Small tables with named rows and columns. After each table, cells are looked up by row and column.

vip:
       suz  lepe  loditu  tivofa  dalepu  mitud  kevol  vidu  moturo  zub
nos    171   134     175     139     188    120    138   121     146  174
kove   145   163     168     155     150    160    165   142     160  143
kege   158   158     153     153     140    159    140   150     169  159
sar    147   148     163     154     150    126    140   143     154  169
mav    160   118     147     132     152    100    148   162     141  178
zino   149   157     132     138     138    139    147   167     144  155
biso    57   138     165     185     116     83    198   159      93  150
gisub  139   141     142     151     148    145    145   152     141  145
zuzu   166   156     144     135     148    146    133   166     143  158
fada   149   162     146     147     156    154    148   159     165  137
ger    108   152     168     168     133    117    196   164     143  143
zogu    70   154     159     184     137     89    195   156     110  155
zafil  113   153     135     152     166    151    163   150     161  156
buke   143   150     196     147     177    151    146   123     149  158

suz of nos = 171
kevol of zafil = 163
dalepu of ger = 133
loditu of zogu = 159
lepe of kege = 158
dalepu of zogu = 137

fut
         pogosok    zeg    dur  zipup  lomat   damo
kir         5061   1147   2894   2665   5004    972
sif         2286    732   1700  -2000    -84  -2268
bedife      -814  -1164  -1357  -2999  -1167  -2048
bezater     2889    395   -214     46   1342   1594
sem         4134  -4158  -5757  -7213   3533   4588
rimik       -227    117  -3809  -3109  -4313   1387
rurapu     -1000  -1677  -2544  -3980    885  -1504
ris         -512  -1781  -1598  -3259   2099    457
bupaguf    -1354  -4573  -4738  -3986   -355   1364
nureme      -994    535    419  -2608  -1361  -4298
sen        -5138   -567  -3446  -2877  -6113  -3982

ris, pogosok => -512
rimik, damo => 1387
bedife, pogosok => -814
rimik, dur => -3809
rimik, zeg => 117
sif, pogosok => 2286
kir, zeg => 1147
kir, dur => 2894
rurapu, zipup => -3980
bedife, damo => -2048

fara
fields: mez, dosona, baluv, zunop
zat: [1018, 26140, -11465, 37499]
gugefu: [727, 30417, -28910, 22044]
varo: [22576, 24823, 40595, 12604]
fis: [23356, 35172, 25426, -11289]
lud: [37081, 26869, 9960, 24736]
rof: [68177, 17240, 21518, 8955]
fuf: [49420, 16397, 26445, 46325]
zapag: [-53552, 89117, 18669, -17574]
nurotu: [41131, 11430, 16021, 43921]
fetep: [39942, 36361, 14708, 29557]
kizovu: [30529, 29390, 18630, 5138]
batagi: [-21839, 28499, 31826, 3021]
tuvelug: [-21156, 46750, 29463, -31392]
pefi: [33990, -32333, 14944, 39335]

What is the mez of rof in fara?
68177
What is the zunop of batagi in fara?
3021
What is the dosona of zapag in fara?
89117
What is the zunop of fis in fara?
-11289
What is the baluv of fuf in fara?
26445
What is the dosona of zat in fara?
26140
What is the dosona of lud in fara?
26869

keso =
        zumi  gofilet
muz       19       34
tiva      23       23
bes       45       64
tozozi    75       50
lenaf     43       91

lenaf, gofilet -> 91
muz, zumi -> 19
muz, gofilet -> 34
tozozi, zumi -> 75
bes, gofilet -> 64
bes, zumi -> 45
tiva, gofilet -> 23
lenaf, zumi -> 43
tozozi, gofilet -> 50
Which row has the largest zumi? tozozi

pob:
columns: tuz, lupinu, letovu, nir, nuras, neruti
lon: [36.621, 48.831, 44.395, 36.450, 28.764, 24.832]
tute: [51.658, 42.481, 72.104, 56.077, 48.483, 48.484]
zadega: [18.796, 50.643, 39.018, 36.890, 39.291, 68.819]
deboke: [16.330, 50.851, 25.537, 27.381, 35.857, 66.470]
bug: [63.430, 49.918, 40.295, 27.978, 39.577, 46.732]
pom: [65.752, 45.247, 41.967, 45.106, 48.670, 45.093]
benu: [74.733, 47.264, 38.825, 27.780, 31.004, 7.151]
dolak: [77.358, 37.551, 38.041, 48.277, 56.900, 21.610]
reku: [71.897, 47.521, 43.373, 37.206, 54.741, 57.252]
goki: [23.971, 44.072, 11.763, 35.241, 51.511, 54.033]
simunuv: [35.140, 34.654, 40.495, 60.456, 49.643, 12.489]
bufevi: [87.598, 40.157, 38.547, 28.282, 57.482, 39.089]
div: [7.183, 42.045, 39.860, 58.725, 35.759, 65.933]

What is the nuras of reku in pob? 54.741
What is the neruti of bufevi in pob? 39.089
What is the tuz of tute in pob? 51.658
What is the lupinu of tute in pob? 42.481
What is the lupinu of bufevi in pob? 40.157
What is the neruti of benu in pob? 7.151
What is the tuz of lon in pob? 36.621
What is the tuz of reku in pob? 71.897
What is the nir of zadega in pob? 36.890
What is the nir of deboke in pob? 27.381
What is the tuz of bufevi in pob? 87.598
What is the lupinu of goki in pob? 44.072
What is the letovu of reku in pob? 43.373
What is the tuz of goki in pob? 23.971

zodim =
	felisuv	lol	vif	darari
lasori	-441	-2180	-1451	1945
nuza	-3129	-644	1313	-76
bilon	-1562	-1508	-1184	-3460
dalabi	488	6105	7691	561
mav	-2113	110	-851	-2857
sosizod	-1311	-1658	-656	-3982
ratur	-5986	1368	-1267	-4405
musage	8781	229	-4769	-2208
gatov	494	-1003	-424	-546
zetu	-573	-2025	1257	-432
folodor	3741	-512	-3235	483
zufev	-1465	-3931	1413	1885

What is the felisuv of musage in zodim?
8781
What is the lol of bilon in zodim?
-1508
What is the vif of bilon in zodim?
-1184
What is the vif of lasori in zodim?
-1451
What is the vif of gatov in zodim?
-424
What is the felisuv of mav in zodim?
-2113
Row with the largest lol: dalabi

vak.tsv
	bim	godita	kip	dov	bogak	peseler	zar
nevatep	0.558	0.102	0.267	0.011	0.129	0.024	-0.120
ginu	0.450	-0.005	-0.174	0.672	0.577	0.139	0.127
binodod	-0.084	-0.007	0.761	0.038	-0.750	-0.014	-0.174
fon	-0.645	-0.207	-0.308	-0.145	-0.132	-0.393	0.247
lig	0.215	-0.089	0.522	0.568	0.187	0.134	0.216

What is the bim of ginu in vak?
0.450
What is the zar of nevatep in vak?
-0.120
What is the godita of nevatep in vak?
0.102
What is the kip of binodod in vak?
0.761
What is the bogak of binodod in vak?
-0.750
What is the bogak of ginu in vak?
0.577
Row with the largest zar: fon

devepa:
         figonom  nibag  nabuve    peb  pogama  levarin    bor    vul  lopoti   repa
sesamin    -2379   3334   -2287   -696   -6201     1763  -2384  -1254   -2132  -9467
tege       -3076  -2016   -2407   -413   -2468    -2429     17  -1845    -683  -2965
bago       -2819  -1367   -2374  -1257   -3113     -486  -2234  -2434   -1359  -5147
dodavip    -1268  -6284   -6634  -5901   -3461     1443  -3991   7760     437   -226
tezil      -1566  -2901   -3153  -1962   -3154      -70  -3575   2139   -1363    469
zosob      -2523   -906   -1474   -986   -2334    -2453  -1153   -628    -542  -1946
segapib    -2974  -4118   -6685  -3863   -2638      917  -2894   5105     462   -174
fali       -2041  -3262    7030  -3263    2955    -5942  -1860  -7374     300   2728
dalose     -2929    758   -2421  -1238   -5208     -105   -544  -1978    -412  -4999
serisu     -2197  -3954    1457  -1920   -1534    -4210  -1538  -2536    -778   -305
besuvo        70  -3613    2408  -1548    -946    -4026  -3244  -4593   -4043    603
kalizi     -1375  -3011     199  -2351     516    -4156    653  -4717    -971   -287
lukik        204  -3190   -2174  -3576   -2732    -2043  -3842   -309    -838  -1328

vul of segapib: 5105
vul of zosob: -628
repa of sesamin: -9467
lopoti of besuvo: -4043
peb of segapib: -3863
peb of kalizi: -2351
repa of bago: -5147
repa of segapib: -174
levarin of kalizi: -4156
bor of fali: -1860
nibag of besuvo: -3613
nibag of dalose: 758
peb of besuvo: -1548

